[[138 133 127 129 109 126 135]
 [134 120 118 130 129 120 102]
 [140 124 116 130 147 125 142]] ⇒ 135

[[129 150 123 114]
 [108 147 110 147]
 [145 133 126 120]] ⇒ 114

[[147 123 128 128 128 147 128]
 [118 149 129 127 128 142 128]
 [103 116 128 127 128 137 127]] ⇒ 128

[[154 133 112 107 145 125 125]
 [154 119 141 122 118 133 127]
 [154 144 136 131 130 133 134]] ⇒ 125

[[141 119 103 100]
 [129 112 104 106]
 [109 120 132 130]] ⇒ 100

[[127 144 129 128 128 126]
 [139 128 128 129 128 128]
 [132 128 129 128 128 157]] ⇒ 126

[[105 114 106 139 141 109 110]
 [155 128 146 116 123 136 154]
 [140 115 140 156 145 152 143]] ⇒ 110

[[143 114 112  99]
 [135 103 124  99]
 [141 110 115  99]] ⇒ 99

[[132 126 130 140 156]
 [122 111 132 121 135]
 [135 139 135 131 130]] ⇒ 156
---
[125 122 106 150 155 156 116] Out: 125
[146 151 113 127 120 143 130] Out: 146
[108 127 152 153 132] Out: 108
[135 155 129 135 127 119] Out: 135
[115 121 104 157 140] Out: 115
[151 117 122 135 126 129 143] Out: 151
---
[[106 115 108 132 127 124 128]
 [107 100 117 139 136 131 127]] >> 100

[[124 129 108 129 138 150 155]
 [134 131 108 136 129 127 126]
 [129 128 145 132 119 105 102]] >> 131

[[104 128 106 103 148]
 [147 132 147 149 132]] >> 132

[[151 105 141 120 108 133]
 [118 122 151 107 129 146]] >> 122

[[106 106 123 120 122 149 149]
 [122 109 147 137 140 109 118]] >> 109

[[131 151 139 115 105]
 [123 150 142 121 100]
 [143 121 100 127 151]] >> 150

[[154 126 128 122 118 128]
 [123 127 118 139 115 126]] >> 127
---
[[135 118 138 133 124 126 135]
 [145 127 130  99 128 116 121]
 [113 150 133 101 129 133 123]] | 150, 145

[[139 116 125 139 104]
 [133 125 126 134 112]
 [128 132 144 140 130]] | 144, 140

[122 137 131 150 146 130 143] | 150, 146

[121 139 135 124 150] | 150, 139

[[129 132 130 126 157 130]
 [132 129 134 127 151 131]] | 157, 151

[[149 138 132 113 124 140 131]
 [122 128 131 132 120 129 119]] | 149, 140

[[126 115 106 126]
 [135 102 131 103]] | 135, 131
---
[[124 127 104 124 132]
 [114 147 121 132 121]
 [121 150 121 132 116]] Answer: 104

[[125 122 128 130 152 127 130]
 [128 132 130 132 131 123 119]] Answer: 119

[[110 125 140 149 136]
 [150 109 146 138 126]] Answer: 109

[112 102 147 129 153 122] Answer: 102

[[126 107 117 139]
 [127 104 115 141]] Answer: 104

[153 124 101 141 126 154] Answer: 101

[[106 131 127 147 124]
 [125 118 123 104 122]] Answer: 104

[110 106 128 111 104 112 107] Answer: 104
---
[158 127 128 129] --> 158, 129

[150 133 146 149 130] --> 150, 130

[[125 120 137 127 128 105]
 [131 129 119 125 134 129]] --> 125, 129

[101 111 131 153 152 132] --> 101, 132

[121 152 144 134 113 146 126] --> 121, 126

[141 116  98 119 135 134] --> 141, 134

[155 131 136 125 120 129] --> 155, 129

[142 129 154 121 117 122 126] --> 142, 126

[[123 143 129 144]
 [128 112 123 152]] --> 123, 152

[113 138 100 158 122 118 130] --> 113, 130
---
array([[119, 134, 110, 146, 124, 122, 129],
       [122, 151, 127, 113, 122, 116, 137]]) | 119, 137

array([[116, 126, 132, 105],
       [125, 127, 128, 125],
       [135, 129, 133, 130]]) | 116, 130

array([146, 153, 138, 148, 114]) | 146, 114

array([ 99, 104, 158, 149]) | 99, 149

array([118, 140, 126, 114, 156]) | 118, 156

array([103, 130, 119, 129, 139, 157, 108]) | 103, 108
---
[[138 131 122 127 117 143 128]
 [129 128 127 128 128 128 128]
 [143 151 105 134 106 128 129]]	143

[[125 114 103 126 128 157]
 [120 143 148 129 130 111]
 [121 120 106 124 139 157]]	128

[[126 132 137 132 106 116 129]
 [126 132 128 131 120 122 129]
 [126 132 128 131 119 125 129]]	116

[[125 129 108 131]
 [105 121 140 127]
 [129 130 123 125]]	108

[[134 129 129 138 158]
 [132 129 133 154 140]
 [127 128 156 138 131]]	138

[[136 134 114 126 116]
 [129 107 136 118 117]
 [152 134 125 140 124]]	126
---
[117 150 156 126 146] -> 146, 117

[136 157 143 127 120 138 128] -> 128, 136

[138 142 135 110 107 125 103] -> 103, 138

[[106 124 109 129]
 [151 152 102 145]
 [123 103 109 104]] -> 129, 123

[156 131 108 121  99 101 116] -> 116, 156

[[124 113 120 157 129 105 122]
 [124 122 116 112 129 156 151]
 [124 115 106 140 149 120 107]] -> 122, 124

[139 123 155 137 113 137 121] -> 121, 139

[[117 117 112 133 122 139]
 [148 150 128 153 150 123]] -> 139, 148

[[120 127 130 128 132 149 121]
 [137 131 124 116 121 140 122]
 [136 131 117 122 150 138 127]] -> 121, 136

[143 152 143 157] -> 157, 143
---
119	133	138	141	133	151 result: 133

115	116	99	117	113	134	108 result: 99

121	134	118	122	109	103	124 result: 118

131	128	131	146	147	108	128
129	126	124	147	150	103	119
130	125	128	145	151	106	126
result: 128

108	125	106	141	136 result: 108

152	118	105	154	153	124	121 result: 105

114	109	132	99	135	104	129 result: 132
